Each row has a name. Each piece below is followed by the name of the row it came from, unless a question asks for something else. Each question is about the rows just above it.

|  3.605 |  2.513 |  0.555 | -6.265 | = noz
|  5.996 | -2.429 | -5.416 | -2.429 | = sulo
| -6.467 |  7.687 | -5.753 | -5.407 | = gofib
| 7.784 | 5.682 | 4.656 | 1.057 | = rifuf
| -6.467 |  7.687 | -5.753 |  1.192 | = viv
| -7.441 |  3.381 |  0.831 | -0.893 | = Kef
|  0.188 |  7.024 |  4.425 | -7.553 | = lalet
|  3.770 |  5.882 | -7.872 |  0.922 | = vigod
|  2.075 |  5.756 | -1.929 |  5.912 | = pul
| 0.188 | 7.024 | 4.425 | 1.493 | = segiz
Repeated in sulo: : | -2.429 |
q: |  5.996 | -2.429 | -5.416 | -2.429 | : sulo
Which row holds | -6.467 |  7.687 | -5.753 | -5.407 |? : gofib

| -2.890 |  3.115 |  0.784 | -2.890 | -2.890 | -5.588 | -2.890 |  sofup
|  0.784 |  3.115 |  0.784 | -2.890 | -0.728 |  0.784 |  0.784 |  bugab
|  1.303 |  1.964 | -1.023 | -0.974 |  2.753 |  1.119 |  5.980 |  gasi
q: | -2.890 |  3.115 |  0.784 | -2.890 | -2.890 | -5.588 | -2.890 | : sofup
The value that sofup holds more than once: : | -2.890 |
The value that bugab holds more than once: : | 0.784 |
Where do |  0.784 |  3.115 |  0.784 | -2.890 | -0.728 |  0.784 |  0.784 | appear? : bugab

| -1.190 |  2.704 |  2.802 | -1.199 |  0.484 | -2.066 | -6.691 |  0.256 | -> refo
|  2.898 |  0.072 |  0.112 |  2.898 | -1.717 |  0.071 |  2.898 |  0.256 | -> vevat
|  0.071 |  0.072 |  0.071 | -0.912 |  0.071 |  0.071 |  2.961 | -0.292 | -> lumov
Which value appears more than once in lumov? : | 0.071 |
The value that vevat holds more than once: : | 2.898 |
q: | -1.190 |  2.704 |  2.802 | -1.199 |  0.484 | -2.066 | -6.691 |  0.256 | : refo
Where do | 0.071 | 2.898 | appear? : vevat

| -4.040 |  7.015 |  5.261 | -5.958 |  0.765 | -4.855 | -4.678 |  3.066 | -2.868 |  4.447 | -6.648 | -1.632 | -1.897 | -0.886 | -2.880 |  3.083 | -1.039 | : rofi
| -4.040 |  7.015 |  0.765 |  5.261 | -5.958 | -4.855 | -4.678 |  3.066 | -2.868 |  4.447 | -6.648 | -1.632 | -1.897 | -0.886 | -2.880 | -1.062 | -1.039 | : Fofu
| -4.040 |  5.115 |  5.261 | -5.958 |  0.765 | -4.855 | -4.678 |  3.066 | -2.868 |  4.447 | -4.040 | -1.632 | -1.897 | -0.886 | -2.880 | -1.062 | -1.039 | : mel
q: | -4.040 |  7.015 |  5.261 | -5.958 |  0.765 | -4.855 | -4.678 |  3.066 | -2.868 |  4.447 | -6.648 | -1.632 | -1.897 | -0.886 | -2.880 |  3.083 | -1.039 | : rofi
The value that mel holds more than once: : | -4.040 |

|  1.343 |  0.942 |  0.665 |  3.025 | -3.707 | -3.170 |  3.401 | -6.546 |  3.547 |  2.558 | -7.203 | -2.499 | -1.988 |  1.892 | -0.383 |  0.324 | -1.975 |  3.064 |  5.935 | -4.099 | -3.694 |  3.548 | -4.255 |  3.432 | -0.804 | -4.210 | -1.947 |  2.917 | -3.638 |  3.974 | -5.676 | -1.917 |  4.249 | -1.321 |  2.148 | -1.845 | -0.511 | -1.023 | -> bim
|  0.232 | -0.219 | -0.271 |  1.762 | -4.005 | -3.194 |  2.852 | -5.226 |  3.077 | -0.640 | -5.714 | -2.383 |  0.078 | -1.085 |  1.727 | -0.698 | -1.785 |  2.345 |  4.268 | -3.652 | -2.402 |  0.906 | -1.219 | -0.903 | -0.352 | -3.953 | -1.702 |  1.536 | -2.419 |  2.538 | -0.123 | -1.965 |  3.180 |  0.283 |  1.393 | -0.230 | -2.646 | -0.540 | -> kaza
| -2.714 | -2.116 | -1.025 | -3.004 | -2.083 | -1.924 |  1.804 | -0.251 |  0.897 |  2.104 | -2.290 | -2.009 |  0.876 |  1.199 |  0.744 | -1.908 |  3.427 | -4.060 |  3.127 |  1.807 | -1.192 |  1.927 | -2.090 |  2.522 |  2.492 |  0.591 | -3.570 | -0.120 |  0.012 |  2.565 | -3.850 |  0.448 |  0.495 | -1.225 | -2.878 |  0.166 |  2.792 | -0.805 | -> lef
| -2.901 | -2.774 | -0.158 |  0.212 | -3.695 | -3.607 |  2.055 | -2.746 |  2.553 | -0.552 | -3.765 | -1.391 |  0.075 |  0.597 |  1.690 | -2.461 |  3.795 | -1.548 |  4.828 | -2.789 |  3.324 |  2.101 | -1.035 |  1.999 |  3.541 | -0.462 | -3.378 | -0.144 |  0.715 |  1.539 | -3.257 | -1.249 |  1.579 | -2.044 | -0.305 |  5.031 |  0.825 |  2.741 | -> Goto
| -0.566 | -2.753 | -1.504 | -3.181 | -3.962 | -1.835 |  3.189 | -0.318 | -1.064 |  0.179 | -5.671 | -1.578 |  1.031 | -0.682 |  2.232 | -0.062 | -0.523 | -0.144 |  4.199 | -0.567 | -1.893 | -0.267 | -4.230 |  0.076 | -0.071 |  0.034 | -1.237 |  0.412 | -1.865 |  2.205 |  0.176 | -0.542 |  3.475 | -0.340 | -2.931 | -0.133 | -0.486 |  0.004 | -> viges
| -0.614 | -1.870 | -1.278 | -0.678 | -3.032 | -2.636 |  1.596 | -1.320 |  2.018 |  0.657 | -5.946 | -1.886 | -2.564 | -1.042 |  2.043 | -2.444 |  4.767 | -4.042 |  2.672 |  1.915 |  0.318 |  3.283 | -3.772 |  3.470 |  0.608 | -0.443 | -2.251 |  2.663 |  0.981 |  1.665 | -2.665 |  2.287 |  3.819 | -0.041 | -0.354 |  3.257 |  5.539 |  2.834 | -> Renak
|  0.853 | -0.298 |  0.401 |  0.474 | -2.274 | -1.862 |  2.998 | -3.407 |  0.051 | -0.377 | -2.330 | -1.370 |  1.129 | -0.084 |  0.368 |  0.071 |  2.457 | -0.323 |  4.358 | -2.369 | -2.228 | -0.094 | -1.864 | -1.446 |  1.982 | -1.620 | -1.738 |  1.811 | -3.228 |  3.178 |  0.543 | -0.869 |  0.802 |  0.512 | -0.979 | -0.706 | -2.753 | -0.887 | -> Zofa
| -1.277 |  0.990 |  0.144 | -1.126 | -3.800 | -2.040 |  2.622 | -1.776 | -0.911 |  1.590 | -3.701 | -1.650 | -2.466 | -1.160 | -0.323 |  0.071 |  4.358 |  0.368 |  2.457 | -0.162 |  3.368 |  0.126 | -1.148 |  2.812 |  3.236 |  0.770 | -1.497 |  0.357 |  0.991 |  2.852 | -5.461 |  2.279 |  3.013 | -2.106 | -0.728 |  5.060 |  5.527 |  1.968 | -> Noro
q: | -2.753 | -1.504 | -3.181 | -3.962 | -1.835 | : viges
| -0.323 |  0.071 |  4.358 |  0.368 |  2.457 | is in which row? : Noro

|  2.160 |  0.125 | -0.387 |  0.082 | -0.270 |  2.914 |  3.198 |  0.193 | -0.738 |  3.523 |  3.316 |  1.109 | -1.153 |  1.154 |  3.557 |  7.148 | -4.999 |  5.453 | -4.029 |  2.570 |  2.224 | -1.680 | -1.995 |  1.732 |  3.728 | -4.573 |  0.729 | -4.875 |  3.056 |  gaf
|  3.557 |  7.148 | -4.999 |  5.452 | -4.029 |  4.600 |  0.630 | -0.786 |  1.002 |  3.947 |  3.714 |  0.861 | -1.664 |  0.083 | -0.179 |  5.605 | -3.357 |  1.427 | -1.900 | -1.308 | -0.213 | -2.207 | -1.371 | -0.744 |  2.527 | -3.937 |  1.810 | -3.730 |  2.431 |  balo
|  2.160 | -3.576 | -0.387 |  0.082 | -0.270 |  2.914 |  3.198 |  0.193 | -0.738 |  3.523 |  3.316 |  1.109 | -1.153 | -4.573 |  3.557 |  7.148 | -4.999 |  5.453 | -4.029 |  2.570 |  2.224 | -1.680 | -4.573 |  1.732 |  3.728 | -4.573 |  0.729 | -4.875 |  3.956 |  nov
The value that nov holds more than once: : | -4.573 |
The row with |  2.160 |  0.125 | -0.387 |  0.082 | -0.270 |  2.914 |  3.198 |  0.193 | -0.738 |  3.523 |  3.316 |  1.109 | -1.153 |  1.154 |  3.557 |  7.148 | -4.999 |  5.453 | -4.029 |  2.570 |  2.224 | -1.680 | -1.995 |  1.732 |  3.728 | -4.573 |  0.729 | -4.875 |  3.056 | is : gaf
Where do |  3.557 |  7.148 | -4.999 |  5.452 | -4.029 |  4.600 |  0.630 | -0.786 |  1.002 |  3.947 |  3.714 |  0.861 | -1.664 |  0.083 | -0.179 |  5.605 | -3.357 |  1.427 | -1.900 | -1.308 | -0.213 | -2.207 | -1.371 | -0.744 |  2.527 | -3.937 |  1.810 | -3.730 |  2.431 | appear? : balo

